cols: D F T Q Z R U
zifi: [ 89 119 147 149  94  94 103]
zud: [ 70  91 135 138 109 106  77]
tuzi: [ 94 117 156 139 113 110 107]
favu: [ 70 113 168 134 107  99 114]
fir: [ 60 108 128 143  76 132 139]
col: [ 77 107] : U
col: [109 113] : Z
col: [147 135] : T
col: [149 138] : Q

cols: M Y H E S G K
govit: [ 94 136  87 106  49 130 166]
kodop: [147 121  95 163  69 158 105]
lusi: [ 94 136  87 106  49 145  64]
refaf: [ 94 136  87 106  49 130 108]
col: [87 95 87] : H
col: [105  64 108] : K
col: [166 105  64] : K

cols: L W C P B X A J
rab: [130  74 144 140 123  67 140 119]
Mefur: [125 124 119 120 130 123 120 130]
golab: [134 143 144 141 125  87 126 125]
gad: [134 143 144 141 125 146 141 126]
col: [130 125 134] : L
col: [120 141 141] : P
col: [ 74 124] : W

cols: seka mezum vureb Teb
gero: [146 165 182  82]
nusur: [142 153 124  70]
zik: [122 178 150 150]
ledit: [140  77  71 178]
Sav: [109 180 186 165]
Tol: [ 88 167 169 168]
das: [169 100 118 114]
mukez: [111 155 160  99]
buvu: [185  80  96 182]
col: [ 82  70 150 178] : Teb
col: [182 124 150  71 186 169 118 160] : vureb
col: [169 118 160  96] : vureb

cols: zegav Baliv Pefor leme kelim febis vosar Liv dumuv
disi: [104 158  89 102 125 147  60 163 148]
nilaf: [104 158 175 102 125 147  60  88 118]
Rogi: [104 158  89 102 125 147  60  88 118]
[104 158  89 102 125 147  60 163 148] : disi
[104 158 175 102 125 147  60  88 118] : nilaf
col: [175  89] : Pefor

cols: kup Tubi pitid Voke pof zifat gete
Devas: [144 163  54  95 107 150  77]
Zazak: [144 163  54 125 107 150 102]
rukom: [144 163  54 125 107 150  77]
[144 163  54  95 107 150  77] : Devas
[144 163  54 125 107 150  77] : rukom

cols: Lami Sema dav rudab Dogev Nivef Lanap
Puge: [114 113 177 128  85 130 129]
vobi: [152 113 177 128  85 130 129]
repu: [152 154 138 114 166 124 146]
viv: [157 124 153 119 129 138 115]
vivub: [ 92 171 128 171 162 170  67]
col: [128 114 119] : rudab
col: [129 129] : Lanap
col: [119 171] : rudab
col: [113 113 154 124] : Sema

cols: veli goto sak davun zagor bega Nutu seg dup dotol
kuroz: [128 161 101 138  53 124  95 151 180  98]
gemi: [ 69 161 190 113 158  98  85 170 136 206]
Tebi: [127 121 152 116 177 133 151 114  83 154]
Lod: [107 153 131 123 118 114  99 147 144 128]
tuk: [122 116 136 136 150 147 152 118  83 127]
col: [127 107] : veli
col: [123 136] : davun
col: [ 83 144] : dup
col: [101 190] : sak

cols: fulit sunis Mopas zetev bopo Mal Nuben Bugo
rikev: [138 204  76 139 177  69 199 189]
rame: [120  58 171 119  85 180  63  74]
fabi: [132 176 103 132 153  94 171 162]
col: [ 58 176] : sunis
col: [138 120] : fulit
col: [180  94] : Mal
col: [120 132] : fulit

cols: nus Fedi kebik Domud
nuzo: [134 123 122 125]
fozir: [134 123 132 132]
tuke: [104 126 186 185]
ziz: [107 152 122 125]
puf: [107 152 122 135]
Paduz: [115 123 170 171]
luf: [106 158 121 124]
col: [104 107 107 115] : nus
col: [107 115] : nus
col: [132 186 122 122 170 121] : kebik
col: [122 122 170] : kebik
col: [132 185] : Domud

cols: zus Sono zetip kugin
kipe: [194  76 145 135]
giseb: [ 84 120 123 138]
sel: [135 139 112 142]
Lok: [136 132 169 128]
Siluz: [120 171 130 119]
volu: [130 128 143 128]
miraf: [135 139 112 101]
supa: [104 160 142  92]
bagi: [118 160 123 103]
mitan: [116 148 100 143]
dizo: [103 164 123  86]
tusuf: [103 164 130 147]
col: [101  92 103 143] : kugin
col: [119 128] : kugin
col: [ 84 135 136 120 130 135 104 118 116] : zus
col: [ 76 120 139] : Sono
col: [138 142 128 119 128 101  92 103 143  86 147] : kugin
col: [135 104 118 116 103] : zus

cols: fovas zis kunik rulan neset veb
rapu: [181  92 145 132 113 103]
Ler: [110 106 151 110 148 199]
suge: [181  92 145 132 129  97]
col: [132 110] : rulan
col: [148 129] : neset
col: [110 132] : rulan
col: [113 148] : neset
col: [181 110] : fovas

cols: foti Mol Movis Dedo
Pup: [128 175 141 140]
dil: [ 98  93 144 111]
kopid: [ 98  93  93 111]
pagor: [ 97  95 162 124]
tigag: [135  92 176  94]
pevi: [ 76  92 161 146]
col: [93 95 92] : Mol
col: [111 124  94 146] : Dedo
col: [111 124] : Dedo

cols: Vod Res Kep Rapo Duzoz pofat kogen zeze Gefoz
Mefe: [147 132 129 116 119 102 117 142 103]
rin: [147 132 129 116 107 146 118 107 124]
Tak: [147 132 129 116 119 102 125 124 119]
col: [118 125] : kogen
col: [142 107] : zeze
col: [107 119] : Duzoz
[147 132 129 116 107 146 118 107 124] : rin
col: [119 107] : Duzoz

cols: nom Bezod tov nisom
duf: [ 85 116 134 112]
Lapov: [186 113 132 129]
goz: [142 139 125 132]
Lobuv: [122 113 137 114]
Buto: [167 149 125 141]
sobep: [134 133 117 142]
col: [139 113] : Bezod
col: [129 132 114 141 142] : nisom
col: [132 125 137 125 117] : tov
col: [134 132] : tov
col: [112 129 132 114] : nisom
col: [ 85 186] : nom

cols: kuno gigad nolo Ligen
fusu: [139 123 155 127]
soko: [ 91 133 145 146]
vafuf: [206 156 116 152]
col: [145 116] : nolo
col: [133 156] : gigad

cols: tid rikag bifep mut Munip zef
Bop: [177 176  69  79 172  89]
kib: [177 176  69  79 172  71]
Labup: [183 172  71  73 174  71]
col: [71 71] : zef
col: [176 172] : rikag

cols: Fizi zenet buk daf
madun: [125 112 102 119]
mek: [104 103  76 122]
zona: [ 89  97 114 118]
Mimep: [157 157 156 107]
fop: [ 84 137 177  98]
bebov: [130 122  84 125]
laku: [ 89  97 114 140]
pidur: [ 91  95 113 115]
col: [ 97 157] : zenet
col: [122  97] : zenet
col: [104  89 157  84 130] : Fizi

cols: num petat nodek nevuv nos tivig
zut: [143 143  99 136 155 189]
sule: [140 103 131 141 160 101]
kedar: [145 140  86 120 119 157]
sud: [113 147  65 126 161 118]
Tabag: [147 139  96 120 131 175]
col: [155 160 119 161] : nos
col: [131  86  65] : nodek
col: [157 118 175] : tivig
col: [120 126] : nevuv

cols: gogo tesif buzud noge
vuv: [123 137  99 153]
zomo: [123 104 155 133]
zufo: [105 135 105 112]
lemul: [137 134 105 126]
doz: [127  68 116 100]
kod: [126  78 159  94]
Samem: [161 101 157 122]
bamen: [160 105 150 160]
zufip: [114 144 152 135]
col: [133 112 126 100  94 122 160 135] : noge
col: [116 159] : buzud

cols: genit pokap Zor lovov Tizi Zude med Suke
Pide: [ 97 164 137 113 112  98 135 187]
Lavos: [ 88 179 113  95 163  97 166 144]
giser: [110 163 176 146 176  66 119 132]
gomuz: [110 160 128 171 192 123 143  82]
Tadol: [104 150 130 118 153 189 194  89]
muden: [ 94 176 177 178 132 110 115 160]
Sed: [117 144 123  99 194 122 179  80]
rud: [134 121 113 170 163 187 152  55]
Nub: [ 80 187 155 161 154 148 167 131]
col: [176 128 130 177 123 113 155] : Zor
col: [104  94 117 134  80] : genit
col: [ 66 123 189 110 122 187] : Zude
col: [112 163 176 192 153] : Tizi
col: [144 132  82  89 160] : Suke
col: [176 128 130 177 123 113] : Zor

cols: Puro met gil pugu mirug Bidat Fakel nat rovip
kiza: [ 91 160 106 149 125 134 139 138 187]
Fazun: [131 156 148 134 138 125 194 112  93]
sif: [ 91 160 106 149 125 134 146 135 147]
col: [194 146] : Fakel
col: [131  91] : Puro

cols: ruda lofa fabu nored Peboz
daz: [140 126 151 124 106]
labi: [144 147 112 140 137]
Boruf: [132 103 149 118 115]
Gon: [202 128 130 138 140]
col: [151 112 149] : fabu
col: [140 144 132] : ruda
col: [144 132] : ruda

cols: petek mafol Zam Kisi vug ziror debo moven
Bul: [128 101 124 123 171 199  97 108]
Fab: [ 65 101 124 123 171 156  97 108]
monod: [ 65 101 124 123 171 199  97 108]
[ 65 101 124 123 171 199  97 108] : monod
col: [65 65] : petek

cols: naku Fot Teko Kode luro
niv: [193 119 132  90 110]
bef: [193 119 132  90 141]
sadar: [117 162 115  79 128]
col: [193 117] : naku
col: [141 128] : luro

cols: Sutis Zeg kig guseg ruvi gura pud rakug vupu Kaga
pilib: [ 81  89 127 143  90 166 118 165  93 142]
Ren: [ 84  86 124 145  86 163 120 170  97 142]
Besoz: [172  75 103 156 127 123 154 110 192 106]
lepa: [172  75 103 156 124 123 154 110 192 106]
tirog: [ 81  89 127 143  90 164 144  73 127 142]
col: [142 106 106] : Kaga
col: [ 84 172 172  81] : Sutis
col: [ 86 127] : ruvi
col: [118 120 154 154] : pud
col: [110 110  73] : rakug
col: [118 120 154] : pud
col: [166 163 123 123] : gura

cols: Fev dadi lomas taga
Kuzat: [187 113 122 103]
biba: [ 98 129 124 125]
raz: [140 129 124 125]
sagiv: [140 129 124 138]
col: [113 129] : dadi
col: [129 129 129] : dadi

